Where one turn sends some rows of the set: a few examples, then the rows asked:
Q_961: [ 12  42   8 -35 -35  26   9  11  42  36   6  -5  43  23]
Q_204: [ 23   2  37 -12 -12   0 -27 -14  10 -55 -34 -14  20  19]
Q_449: [ 32  -7  40  20  59 -20 -12  -3  12  47 -14  -4  62 -80]
Q_181: [ -2  -5  -5  -6 -53  -4 -44   5 -20  17 -19   9  28 -78]
Q_196: [ 13  -4  -5 -31 -59   3 -32 -22   5  29 -20  23  17 -66]
Q_545: [ -4  57  17 -16   4  -4  15  38  49 -10 -56   2  40 -56]
Q_898: [-20 -17  40 -10   1 -41  -9  30  24  26 -24  -5  26  47]
Q_926: [-17  -5  29 -23  -3 -23  18  19  60  45 -26   1  27  36]
Q_623: [ 15  19  22  34  -7 -28 -28  26  28 -42 -69 -17  36 -31]
Q_778: [  1  -1 -12 -11 -58  12 -27  -7   4  29 -17  10  29 -82]
Q_857: [ -9  61   3   1 -18  -9  -5  68  28  37 -19  -8  59 -24]
Q_318: [  9  -2  37 -19  -5 -10 -46  56  -4  14  33 -35  59 -73]
Q_490: [ 66 -24  31 -30 -33 -27 -36 -22  78  36  -4  -5  31 -48]
Q_241: [ 35  -8  18  10  57  44 -10  16  54   1  11 -29  51 -46]
Q_994: [  6  43  29 -63  -2  24  14   0  31 -23 -20   3  23  -5]
Q_867: [ 30  -1  40 -13  60   9   5 -22  14  53  10  -2  57 -68]
Q_772: [ 24   0  38  -4  78   2 -40  48   9  -7   4 -16  44 -49]
Q_126: [ 47 -30  47  26  52 -25 -29 -29   2  32 -13  -8  51 -52]
Q_391: [ 33 -15  14  -5 -33  29 -17   9  56  24  33 -44  60 -63]
Q_683: [  9  -9   3 -25 -52 -13 -49 -13 -18  20 -23  20  17 -63]
Q_298: [ 54  -9  47 -26  72 -35 -48  15  36   4 -25  12  21 -32]
Q_265: [ 15  27  20  29 -25 -56 -49  49  10  16 -47  -4  43   3]
Q_686: [ 40  -9  52 -44  -5 -67 -66  27  18  26  -5   2  32 -59]
Q_374: [-33 -12  27  25   1 -29  -3  53  27  24 -26 -22  43  23]
Q_663: [ 67 -17  27 -11  53   9 -20 -17  81  12 -18  -1  25 -29]
Q_4: [-27   0  17  14  -4 -12  24  41  63  43 -26 -15  44  12]
Q_255: [ 46 -27  47  -7  50   4 -14 -47   5  38  12  -7  47 -38]
Q_222: [ 36   7  23  -7 -41 -24 -37  -8  25  13 -23  -1  27  52]

Q_857 moves to Q_961
Q_241 moves to Q_663
Now these:
Q_4 moves to Q_926
Q_126 moves to Q_449
Q_181 moves to Q_778
Q_391 moves to Q_490
Q_994 moves to Q_204

Where one turn sends some rows of the set: a few examples, then the rows asked:
Q_512: [ 88 -19 -27 -44  34 -67  16 -19  -7  55  -8 -40 -22  12 -37  -2 -15  12]
Q_734: [ 20  -1  -2 -56  -6 -29  15 -19 -23  78 -40  10 -19  42 -39  50  13  71]
Q_120: [ 28  21 -16   2  60 -90  20   7 -13  29 -34 -15  34   3 -26  19  28  12]
Q_20: [ 49 -21  27 -19 -46 -65  55  20  21  86  -9 -14 -40   8 -37  48  53   4]
Q_901: [ 43 -43   1  15 -11  16  21 -11  95  51 -15 -32  26 -21 -24   0  14  55]
Q_284: [ 48  21  -2  23  56 -83  33  -2  -6   5 -19   7  18  -1 -14  20  18   8]
Q_752: [ 21 -34  41  23  11   4  54  40  50  34  -6 -16 -17 -25  29  -5 -30  37]
Q_180: [ 17 -35 -11  12 -23  14   7  -6  31  17   2 -37  15 -34  19  41   3  55]
Q_715: [ 15  14  42  33  -6  19  26   9  62  58 -18 -29  32  14 -12  -7 -25  68]
Q_500: [ 21 -14  26  15  -4  14  57  39  50  31 -38 -23 -17 -11  26 -16 -30  30]
Q_828: [ 16 -11  -7 -66   9 -46   7  -3  -7  94 -43   4 -14  45 -60  33   0  52]
Q_583: [ 36  21  -6  11  58 -70  41   8   3  -1 -31   8   0   8 -21  33  41   2]
Q_648: [  3   1  46  33  -2   1  30  11  72  60  -9 -13  24   9   3  28 -32  69]
Q_28: [  9   5 -11 -47   2 -27  12 -20 -12  52 -32   9 -25  59 -55  42  20  57]
Q_426: [ 10 -33  -1  13 -25  29  -9   3  33  14 -14 -22  20 -42  -7  36   6  36]
Q_355: [ -1  -9  51  17  24 -68  -9   9  12  75  -3   9 -20  38 -55 -22  49  -2]
Q_725: [ -7 -51  24  11  30  18  -3   6  22  49 -25 -16   3 -29  42  -5   5  58]
Q_761: [  8 -31  28  -1  24 -88  11  29   5  83  -6  -8  -4   6 -54 -32  49  -5]
Q_135: [  7 -40  28   7  13  31 -14   8  28  60 -47 -19  -5 -30  36  -6  -2  27]
Q_509: [ 60  -7  23 -22 -16 -58  57  13  40  86 -20 -20 -48  22 -35  55  54  -5]
Q_167: [ 42  -3  29 -31 -17 -68  51  38   6  93 -19 -21 -19   5 -48  63  38  -3]
Q_864: [ 26 -54   2   9 -20  -2  16 -15  96  60   1 -33  12  -8  -3   4  -5  67]
Q_975: [ 91 -25  -6 -27  54 -40  -1 -40  -6  56  -6 -34 -38  22 -27 -12  20  15]
Q_957: [ -2 -19  43  25  18 -89   1   8  24  82 -13  15   0  18 -44 -23  55   6]
Q_359: [ 90 -34 -15 -36  51 -48  15 -35  -9  53 -14 -14 -35  12 -26 -18  -9  32]

Q_120 moves to Q_828
Q_20 moves to Q_284
Q_28 moves to Q_355
Now these:
Q_648 moves to Q_725
Q_901 moves to Q_500

Where one turn sends some rows of the set: a few examples, then the rows asked:
Q_636: [  2  20  14  -1  -6 -35 -21  36   5   9 -37  -5  23  53  47  -1  13  28
 -13 -21 -28   7 -30  -6  69  36 -35 -19 -52 -15  41 -36 -50   0 -16 -37]
Q_980: [ 33 -25  -1  53 -28   6   6  17  17 -17  61  -3  42  -6   9 -27 -37  18
 -34   2 -92 -39 -55  15  24  12 -21 -43  -3 -11 -12 -49 -15  20 -25 -30]
Q_463: [ 18 -28  -1  29 -20  25  27 -11  47  49 -22   2 -59  34  35  22  11 -22
  61  17  -8 -14 -30  37 -15 -25  -2 -32  20 -10  27  16  -8   5 -11 -16]
Q_736: [-32 -51 -14  51 -32  73 -12 -21  37  11  12 -14  28 -20  10   2 -19  -3
  -7  18 -22 -78 -33  12 -41   7 -50 -24   9 -41  36  38  34  62  -5   3]
Q_540: [  4   6 -10   6 -28  35  56  19  14 -26  17   2  31  -7   4  66  12   7
 -19  17 -29  -4 -33 -42 -32  12 -79   1  39 -14 -29   8   9  28   7 -13]
Q_930: [-30 -42  27 -25 -30  20   1 -12 -28  21   7 -22  23  57  71 -64  30  27
  12 -14 -52  17  22  15 -16   7 -35   4  22   6  39  25 -20  37 -62 -40]
Q_586: [ 20 -35   9  16 -36  31 -10   4  23 -32   6  -5  89   7 -10 -33  25  13
 -27   5   2 -25  -8  -9 -39 -14 -26 -58  -9  -2  17  11 -18  83 -54 -42]
Q_226: [  3 -34 -17  39  13   5  -6 -32  45  21  25  -2  53  30  62 -83  19 -10
  36  31 -95 -33 -39 -26 -10  11 -49  -8  43 -21  47   4   4  -2   3 -52]
Q_281: [  44  -18    0   -6  -16   10   23   14  -11   19  -38  -17   43  -17
   47 -105   -8   13  -74   30  -49  -46  -17  -27   15   -5  -41  -17
  -14    1  -22    3    1   34  -23  -24]
Q_613: [ 42 -15  24  21   7 -13  30 -21 -31  40  19 -19  17  60  56 -32 -25  66
  -5  -4 -27 -27   9   8  40   7 -24 -19  23  23  26 -54  23   1 -14 -38]
Q_803: [-39 -16  21   7  13  55  19 -36  56 -14  51   3   7  30   6  12 -17  23
  -9  52  -6 -36 -35 -24 -31 -19 -76 -16  12   3  -6 -42  -3  21  18 -57]
Q_263: [-11  45 -49  29  13  39  25 -32  13  17  18  28  -8  10  25 -15 -11  45
  20  39 -50 -63   1 -39  33   0 -17  33  18 -13  28  44  -7  -7  -7  -7]
Q_234: [ 58  -2   1  -6 -21  42 -23  28  16  50 -14 -23 -16  36  50 -16  28  -6
  24  69 -46  36 -48  24  22  15 -57 -43  -5  -7  15 -29 -22  13  26 -26]
Q_530: [ 37   6  29  21  21  40 -34  27  24  35 -24 -42  -1  -5  30 -39 -14   8
 -71  -4 -66   4  13  -3  18   4 -45 -32  24 -16  11  -5  61  14  -2  -5]
Q_398: [ 20 -39  17 -24 -60  -7  25  49   1 -25  -6 -29  42  38  16  36  18  -1
 -11   1 -33 -10 -45 -41   6  22 -16   8   6  11 -26  29 -53 -15 -42 -31]
Q_148: [ 12  19   0  -7 -51  80 -16  49  36  51  31 -24   9  36  46 -22  26  -3
 -36  24 -32  -6  23 -14  43   5 -23  10  -8 -27   3   0 -57  64  24 -35]
Q_551: [-16  -1 -35  -3 -55  35   2 -16  16 -31  -9  23  28 -15  13 -56  35  -5
 -42  28  14 -77  10  19   1   7 -38  17  49 -17  23  62 -26  13 -39 -20]
Q_899: [ 18  10  22  58  -8  -6   2 -56   7 -16   1  19  40  57  31  -7  29 -20
  18  12   6 -46 -33  36  21  37 -65  30  75 -24  45   2  29  -3  -1 -39]
Q_693: [-10  21  -2 -28  17  22 -41   0  48  55  13  -5  -1 -33   7 -59  11  -2
 -73   7  11 -41  -6  13  -7  14  -4 -10   7  -9  38  38  -8  33 -18 -52]
Q_102: [ -1  12  48  31 -16 -23 -18   1  28  35   7  19  36   7  35 -52  33 -31
  11  -1  38 -42 -51  33  -3  23 -21  24   3 -27  50  58 -18 -12  30  -6]
Q_158: [-14  12 -39  23 -49  20  52  65   6  23  18 -27  47  12  24 -11  -8   8
 -57 -20 -48 -41 -40 -30  35  25 -36 -33 -36 -43  29  29   8  35   3   7]
Q_660: [ 27 -12  56  48 -21  19  -5  38  -2  32  11 -23  15  38  62  -6   9  29
  11 -14 -10 -24   6  21  29   7 -35 -27  38 -13  55  14  19 -57   8  37]
Q_568: [-29  12   2  30 -50 -10  16 -37   2   6  -7 -13   6  22  35  39 -46  20
 -22  16 -20 -43 -57   9  65  20 -46   9  11 -25   6 -53 -11 -44   7 -13]
Q_973: [  4 -10  22  48 -23  57  32  13  76  56  -7  -6   3  28  51   5  30 -71
 -16  -1  -9 -61 -27 -24   7 -11  -9  12  18 -53   7  36 -25  55  -8 -39]
Q_840: [  5  38  35   1  13  44  25  -7 -46  25 -47  -2  19  28  66 -16  31  -4
 -30  36 -35 -19 -44 -33  27  30 -69  36  -1 -23   5  52   1  31 -63 -16]
Q_647: [-14 -44  39  28  11  19 -83 -49  36  -1 -42   8   7  20  35  13   3  17
  35  17  -1 -32 -25  35  -7  20 -50 -12  -7 -14  50 -28 -22  25 -26 -42]
Q_456: [-17 -55  57  -6 -20   2 -15 -11  47 -22   9 -24  23  73  11 -33 -14  -4
   2  33 -26 -25 -56 -23   3  -9 -22  11 -30  21 -20 -21 -50  -6 -10 -72]
Q_201: [-33   4  20   1 -54  11  -1 -50  11 -12 -71 -15  62  36  18  27  18  -1
 -17  23  66 -23 -27 -18   1  -2 -62  -2   2 -21  27   7  -6  22 -14 -28]

Q_660 moves to Q_530
Q_281 moves to Q_551
Now these:
Q_586 moves to Q_201
Q_647 moves to Q_636
Q_263 moves to Q_226
Q_148 moves to Q_973
Q_540 moves to Q_803

